In the rows, zero is written as 128.
D: several groups of rows, each row roughly a mix of its group's hidden directions:
D (118 x 11):
[[148 138 163 146 144 110  98 156 171 134 115]
 [153 140 162 123  81 110 154 111 153 109 130]
 [164 111  93 102  87 111 149 119 118 143 126]
 [167 119  81 132 130 143 149  88 119 116 118]
 [169 132  86 166 138 109 130 107 110 142 117]
 [133 150  90 130 163 159 131  87 119 107 132]
 [132 165 153 129 137 120  90 180 128 133 136]
 [132 131 179 127 106 123 121 159 103 114 166]
 [112 147 194 127 109 118 123 134 156 123 138]
 [104 147 162 125 123 127  93 160 127  88 149]
 [124 143 123 152 114 130 148  75  94 117 158]
 [167 122  90 138 136 137 150  80 135 120 114]
 [ 95 137 155  93 117 139 120 173 143 101 122]
 [168 124 102 122 106 145 166  97 133 150 109]
 [100 163 169 160 149 134 110 104 124 127 144]
 [ 94 124  83 105 146 169 135 127 116 107 123]
 [126 149 139 131 159 170 127 137 131  77 107]
 [188 121 118 164 144 129 138 120 141 150 111]
 [167 124 123 153 106  92 152  90 116 141 117]
 [108 108 155 142 126 115 103 166 125 171 152]
 [155 145 176 137 116 111 113 157 118 104 157]
 [122 108  98 112 130 139 161  90 136  99  93]
 [180 151 119 161 138 134 122  90 113 121 120]
 [134 145 157 122 146 150 139 129 129  65 113]
 [105 123  99  87 127 131 142 120 150 104  83]
 [160 104 132 141 117 132  98 177 126 160 141]
 [ 87 102 113 127 127  85 120 127 135 171 133]
 [130 146 155 110 147 132 158  88 168 107 116]
 [102 138  94 121 154 134 125  85 146 157 103]
 [ 84 109 129  98 132 111 113 168 152 106 120]
 [169 122  97 114  94 132 161  99 116 144 129]
 [145 102 126 113  97 132 167  96 168 119 129]
 [150 161 149 143 101 136 132  98 104 114 169]
 [121  88 131 145 132  73 112 139 124 124 159]
 [109 134 133 135 135  89  95 133  89 127 169]
 [133 125 101 105 131 148 147 124 136 131  63]
 [139 134 169 132 139 123 112 176 163 141 108]
 [ 86 150 142 153 164 133  91 149 119 123 118]
 [153 108 163 123 101 107 152 104 166 147 125]
 [ 86 115 136  95 162 146 108 161 139 131 111]
 [169 120 113  95 108 128 153 130 119  92  98]
 [159 113 130  88 113 147 158  94 136 106 107]
 [149 145 186 140  98 113 132 121 116 129 157]
 [127 148 146 152 142 118  79 170 112 112 139]
 [122 129 152 123 101 128  92 180 110 118 152]
 [156 114 131 127 125 142 179 103 164 116 104]
 [147 140 102 143 149 148 122  84 116  83 133]
 [165 132 159 142  88 105 139 112 120 147 158]
 [153  99  96 131 104 113 151 109  97 159 145]
 [114 161 111 159 179 113 119  99 134 135 121]
 [ 95 160 161 100 130 135 132 122 117  85 110]
 [110 120 154 126 116 111  99 188 124 146 138]
 [130 126 139 129  90 150 134 116  88 123 178]
 [106 126 174  98  90 139 154 141 151 130 129]
 [136 133  91 160 176 139 117 107 137 138 101]
 [101 114 127 133 128 108 106 188 126 157 139]
 [177 124 116 126  93 124 144  90 148 152 133]
 [152 141  93 139 145 145 143  85 126 134  87]
 [158 156 134 155 125 129 134  79 104 121 158]
 [154 145 172 107 102 142 121 154 164 139 120]
 [ 87 111 133  85 109 122 121 172 129 118 119]
 [129 136 159 117 135 157 127 160 100  77 128]
 [107 141 105 133 183 134  93 125 112 146 110]
 [177 126 138 156 108 113 136 118 114 151 168]
 [110 127 135  90 138 163 108 169 140 100 112]
 [114 103 106 113 124 123 104 180  97 132 153]
 [159 122 156 123  84 113 131 149 161 157 131]
 [124 115 112 120 129 182 127 112 129 127 180]
 [133 103 106 117 112 143 109 188 121 144 149]
 [165 109 109 125  75 143 149 136 139 113 148]
 [167 135 126 116 100 154 149  98 135  87 122]
 [123 114 120 113 126  95 129 107 148 191 127]
 [ 99 116 122 103 127 144 147 135 173 141  85]
 [ 90 159 130 130 163 139 130  96 131  93 108]
 [108 112 158 102 108 134 145 162 165 139 101]
 [156 104 140 122 106 122 185 118 153 144 116]
 [176 125 140 179 147 126 131 123 146 152 137]
 [101  99 143  86 111 103 139 161 119 151 124]
 [171 101 122 120 100  91 128 157 129 152 116]
 [164 151 110 152 138 139 139  76 113 133 110]
 [ 75 110 132  93 115 147 119 165 123 134 126]
 [ 99  99 108  90 114 112 120 170 138 139 109]
 [152 102  98  87 113 162 130 155 117 110 118]
 [155 134 176 119 130 141 139 139 166  92 120]
 [115 122 140 142 138  96 100 178 109 161 135]
 [103 149 114 134 149 127  97 155 106 176 113]
 [171 124 155 174 145 124 134 129 158 136 146]
 [125 107 173 104 110  99 143 159 142 152 141]
 [160 148 115 156 135 126 112 114  76 144 151]
 [180 129 135 163 127 131 148 107 144 163 122]
 [119 125 174  94 109 101 126 140 158 153 143]
 [138  96 130 117  93 109 126 178 124 157 140]
 [117 172 150 139 127 155 122 135 138  76 122]
 [ 82 138 126 130 147 157 109 164 142 114  98]
 [116 107 138 111 113  80 112 159 159 142 106]
 [185 132 130 122  92 138 149 100 121 122 147]
 [ 79 117 126 129 139 106  90 159 126 141 156]
 [131 116 134 108 116 161 181 114 134  91 120]
 [141  98 148 102  73 144 150 132 139 117 145]
 [ 85 127 101 100 165 147 107 107 112 138 121]
 [137 137 170 110  99 136 114 166 113 103 156]
 [ 93 131 147 124 131 128  98 189 134 135 138]
 [137 140 132 144 163 158 120 174  98 117 104]
 [ 81 103 126  93 113 121 125 165 153 138 128]
 [ 79  99 114 135 144 101 112 158 119 153 126]
 [ 96 109 131 121 124 109  96 176 114 146 156]
 [134 127 108 133 121 180 133 129 122  74 117]
 [116  98  98 105 108 169 161 131 132 139 103]
 [129 107 127 144 105 106 140 113  92 166 168]
 [114 114 105  79  91  99 141 120 148 121 115]
 [124 138 164 132 125 107  85 172 118 123 152]
 [165 132 116 133  93 119 142  99 108 174 127]
 [131 119  77 130 128 141 155  78 113 136 121]
 [122  93 127 110 115 110 166  98 136 122  84]
 [128 119 161 109 104 155 157 160 129  88 131]
 [179 130 116 137 124 150 166  97 141 134 106]
 [141 150 159 144 143 110  96 142 111 169 156]
 [155 114  90 151 151 101 138 101 126 161 113]]

one row of each group, then the others: which group is each in?
[155 110 151 105  95 133 149 131 175 148 118] => C
[ 95 141 141 104 121 153 122 153 128  77 108] => F
[170 115 134 144 107 138 159 123 148 175 123] => L

[155 153 122 165 157 145 136  80 129 123 116] => L
[ 97 153 137 100 144 153 131 106 170 125  99] => C
[ 95 136 132 161 158 113  90 128 134 168 127] => L
[ 68 133 122 125 153 136 103 138 123 108 158] => L
[ 89 123 149 121 126 126  98 172 100 133 154] => L
[144 143 189 108 118 117 122 157 152 137 136] => C
[163 129  82 131 123 128 150  82 129 140 112] => L
[153 104 126 149 122  86 106 156 130 163 149] => L
[149 116  98 124 113 165 164  94 122 101 121] => C
[130  98 110 104 131 117 169  82 143 133 106] => F
[136  76 122  89 107 139 149 140 146 130 104] => F
